Each row has a name. Each question is about the rows just above it.

[ 17 -26   6  -1  20 -11  22 -21 -29 -26 -24  84  22  -2  42 -60] : Deba
[-23  14  -5  32   3  -1  11 -26 -29  36  -9 -22  70  16  15 -35] : Zapag
[-25  19  33  23  33  20 -49  44  17  55  -6 -37  45 -15  37 -30] : pabu
[-68  -3   1  26  -3 -10 -22 -37  35  44   8  19  55  -2  23 -11] : getus
[-52  27  13  60  21  -1   5 -13 -62  21 -19  22  41  28  19 -44] : Ruver
[  1  14  53  21  -1  37   4  31 -45  17 -37  20  29 -21  84 -12] : tetum
Move every entry of [44] by -1 step of 1. => [43]
Shift each entry of [-52] by -1 times 1: => [-53]
Shift each entry of [-21] by -1 times 1: => [-22]
Move every entry of [44] by +1 step of 1. => [45]
[5] with +1 step of 1 on every entry: => [6]
[22] with +1 step of 1 on every entry: => [23]

[-5 -3 16 11  2  2]  nupiv
[-58 -69  -1   0 -25  -1]  loga
[-58 -69  -1   0 -41  38]  Par
[-48 -64  14  -4 -41  38]  Gusad
[41 63 15 13 35 14]  Lis
[-5 -3 16 11  2 15]  rud
Shift each entry of [  0 -25] by +1 times 1: => [  1 -24]
[-41] with +1 step of 1 on every entry: => [-40]
Move every entry of [-3] by -1 step of 1. => [-4]

[ -1 -88  31 -31] : seru
[-63  52 -82 -44] : pifo
[-63 -88  31 -31] : pezel
[ -1 -88  31  21] : zole
[-63 -88] with +1 step of 1 on every entry: => [-62 -87]
[-88  31] with +1 step of 1 on every entry: => [-87  32]

[-13   2 -46 -24  -1 -15 -18 -38 -19 -26   0  -9  -8  10 -43  31  15  20
   7   3  54 -30   9  18 -31  -7  30 -46 -23   1 -12  21 -14 -23 -32  -9
  19   1  12 -18  30  -2 -10  25  17  11 -17 -20  23  30 -13  -3  -3  25
 -17 -11  26  20  -1 -12 -23  23   3] -> vanir
[-16 -10  27  -9  32   2   6 -24  25   5  -1 -16 -66  16  13   6 -13  33
 -35  25 -20   9  11 -40  12 -30   0   3  20 -33 -14 -24 -14  23 -18 -32
 -27 -17  -6   4  20  -6 -15  17   3  18  11   2 -23   3  22   9  20  -7
 -13   0  30 -15  24  22 -14  41  31] -> Ritob
[ 15 -33  38  -1 -17  -5 -29 -26 -10  -8  19   3  -9 -18  -6 -42   9  18
 -20 -11 -15 -37  -4 -15  -4  -8   7 -32 -10   6 -45 -12 -33   1  10  10
 -10  27  -4  18  12 -12   6 -47  -4  27   1  41 -33 -21  34   2  -2 -15
   3 -47   3  40  -7  10 -17  27  18] -> birag
[-24   9 -15 -15  15 -21  21 -13   1  32   0  13  46 -27 -14   1  16 -46
   9  -1 -14   9  25  29 -20  -8   6  23   8 -53  -6  28   2 -13 -11  -7
  -6 -24 -11 -32  17 -26 -22  28  -8 -38  28 -24  24 -26 -28  -9  -4  -9
  17 -41   7 -60   6   8  -9  -4 -11] -> gatol
[ 34 -11 -29  15 -31 -20 -10  37  23  30  23  10 -11  68  15  37 -15  -5
  -5   0  35  -5 -22   3  13  40  -9  -9  18  12   6  37   1  -9   4  -1
 -42   1 -28  19  25  26  -6  23   3 -17  22 -14  17   1   7 -37  -2 -12
 -29  35  17   8  -6 -40  -6 -11   4] -> vapum
[ 11 -18 -16  10 -23  40 -44 -14  13   3  10  21  -9   8 -25 -18   6  23
 -19  14  72 -22 -47  12 -19   2  -3  -5   8  30  11  41 -20  15  -8  11
  -4  44 -10  14  -6 -11 -17  24  21   1  15  16  16  16  19 -13  21  28
  16  30   2   3  18 -31 -30 -10 -21] -> Viv
[ 29  -7  19 -13  15  28   3 -27  35   3  10  20   1 -43 -28 -44   5   3
   4 -29   7 -12  50   1   1   2  14  -2  29 -19 -31   2 -36 -13 -21  -5
  -4  16 -15   1  18   5  15 -30  -3   2  18  -4 -33 -23  -7 -22 -21   4
   7 -18  -4 -48 -22   6 -97  31   1] -> toko
[ 34 -11 -29  15 -31 -20 -10  37  23  30  23  10 -11  68   0  37 -15  -5
  -5   0  35  40 -22   3  13  40  -9  -9  18  12   6  37   1   3   4  -1
 -42   1 -28  19  25  26  -6  23   3 -17  22 -14  -3   1   7 -37  -2 -12
 -29  35  17 -19  -6 -40  -6  -3   4] -> fif
Move every entry of [-13  21] by -1 step of 1. => [-14  20]
Move every entry of [6] by +1 step of 1. => [7]
[16 13  6] with -1 step of 1 on every entry: => [15 12  5]
Move every entry of [-29  35  17] by +1 step of 1. => [-28  36  18]
Move every entry of [-18 -32] by +1 step of 1. => [-17 -31]

[ 19  31 -16  57 -56  40  -5  11  76 -35 -46  12  16   1 -69  36  29  10
  40  -3 -54 -31   6 -19  -7  49] : lavin
[ 19  31 -16  57 -56  40  -5  11  76 -14 -46  12  16   1 -69  36  29  10
  40  -3 -54 -31   6 -19  -7  49] : favok
[ 19  31 -16  57 -56  40  -5  11  76 -14 -46  12  16   1 -69  36  29  10
  40  -3 -54 -31   6 -14  -7  49] : pur
[ 19  -2 -16  57 -56  69  -5  11  76 -35 -46  12  16   1 -69  36  29  10
  40  -3 -54 -31   6 -19  -7  49] : pag
[ 16   1 -69] with +1 step of 1 on every entry: => [ 17   2 -68]
Move every entry of [12 16] by -1 step of 1. => [11 15]

[ 19  36 -18   7 -95] -> lanol
[  4  42 -51  -8  97] -> bosal
[-9 -5  7  7 45] -> sida
[ 19  36 -18 -18   3] -> betu
[-19 -76  47  47 -36] -> Gafo
[  4  42 -51 -51  97] -> zami
[-14 -10  32  32 -36] -> Ded
[-50 -17   1   1  23] -> kedel
Shift each entry of [  4  42 -51] by -1 times 1: => [  3  41 -52]
Move every entry of [-8] by -1 step of 1. => [-9]
Shift each entry of [-17   1   1] by +1 times 1: => [-16   2   2]

[ 23 -74  88  57  70  13   5] = siz
[-82  21  44  99  62 -14 -38] = lef
[ 89  72  33  -7  -4 100 -37] = dufa
[-30  85  17  36 -97 -33 -44] = tikev
[-7 -4] with -1 step of 1 on every entry: => [-8 -5]
[-82  21] with -1 step of 1 on every entry: => [-83  20]
Move every entry of [72] by -1 step of 1. => [71]
Move every entry of [85] by +1 step of 1. => [86]
Move every entry of [70 13] by +1 step of 1. => [71 14]

[-23 -29 -26 -19 -16 -12  -6  -3  -4 -10  -5  -8   2 -15 -20 -15 -28 -26
   1 -30 -22 -17  -8  13  12  22  32  54  55  60  83  66  68  67  59  40
  42  30  15   3  -7   0 -33 -44 -49 -53 -56 -71 -55 -52 -43 -32 -31 -21
 -10  -4  -1   8] -> nuz
[-36 -21 -21 -16 -13  -4  -1  -5  -5   2  -3  -5  -8 -13 -16  -9 -23 -23
 -29 -22  39 -21 -18  66  -8  -6   6   8  26  36  38  52  62  63  64  69
  66  64  58  49  42  35  20   5  -5 -19 -28 -49 -49 -54 -56 -49 -59 -54
 -40 -49 -39 -26] -> zata
[-47 -32 -21 -11 -11  -5  -7  -3  -5   1 -12 -16 -25 -25 -30 -15 -28 -25
 -13  -6   2  16  20  28  49  71  65  54  70  62  49  46  36  17   6 -27
 -24 -37 -45 -53 -38 -34 -54 -49 -43 -34 -22 -15  -8  -2   1   0   7   4
  27   3  -5   0] -> Funul
[-43 -10  -5  -7 -10 -25 -26 -21   2  41  58  68  44  20 -19 -36 -58 -50
  -5  -3   9   2 -18 -10  -1  14  39  51  59  36   6 -38 -64 -66 -46 -28
   7  22  25  16  11  -6  16  33  45  40  16  -6 -47 -71 -66 -23  -7  27
  55  33  32  11] -> Bof
[ -4 -50 -13 -12  -2  -8 -20 -22 -25 -21 -16  -1  21  42  53  63  64  51
  36   5 -24 -41 -48 -73 -48 -27 -20 -10   3   7   3  -3  -7  -5  -3   3
  27  43  56  61  49  21  13 -14 -40 -61 -70 -75 -54 -34 -12  18  22  24
  21  11   8   9] -> pobe
[-36 -21 -24 -16 -13 -15  -1  -5  -5   0  -3  -5  -8 -13 -16  -9 -23 -23
 -29 -22 -28 -21 -18 -14  -8  -6   6   8  26  36  38  52  62  63  64  69
  66  64  58  49  42  35  20   5  -5 -19 -28 -49 -49 -54 -56 -49 -59 -54
 -40 -49 -39 -26] -> Vos
[-52 -42 -17  -5  -4  -2  -4 -11 -19 -32 -27 -28 -32 -14   8  22  35  44
  44  68  66  57  35  31   3 -20 -39 -52 -51 -56 -49 -39 -30 -14  -4   5
   6   9  -2  -1   4 -28  -8  -1   7  18  32  31  57  58  57  44  33  16
  -3 -42 -47 -70] -> lerul
[-10 -54 -28 -28 -16 -12   8  -2  -2  14  -6  -5   0  -9  -7  -9 -19 -26
 -42 -26 -29 -26 -27 -22 -19 -12  -9  -7   8  21  21  38  42  61  56  39
  69  79  69  67  45  94  45  35  26  18   5  13 -20 -30 -38 -48 -49 -54
 -59 -59 -57 -45] -> tegir
[-53 -53 -25 -16 -16 -14  -9  -3  -3  -4  -1  -5 -11 -11 -19 -24 -22 -29
 -55 -27 -26 -27 -28 -25 -13 -13   1   2  20  30  51  49  53  50  67  44
  71  70  63  53  32  25  26  14   4  -7 -20 -19 -38 -45 -50 -55 -55 -56
 -37 -52 -47 -33] -> dolem
Shift each entry of [-30] by +1 times 1: => [-29]
Shift each entry of [-36] by -1 times 1: => [-37]
Move every entry of [-10  -1  14] by -1 step of 1. => [-11  -2  13]

[ 22  15  32  63 -20  21  39] : fove
[ 10 -31 -25  30 -46  21  39] : tulam
[ 75  29  45  18 -14  19  25] : gera
[ 38  17   0 -10  34 -37  79] : Vasoz
[ 10 -31 -25  30  45  67  20] : Feli
Move every entry of [-46  21] by +1 step of 1. => [-45  22]
Shift each entry of [22] by -1 times 1: => [21]
Shift each entry of [21] by -1 times 1: => [20]
[34] with +1 step of 1 on every entry: => [35]
Move every entry of [ 17   0 -10  34] by -1 step of 1. => [ 16  -1 -11  33]

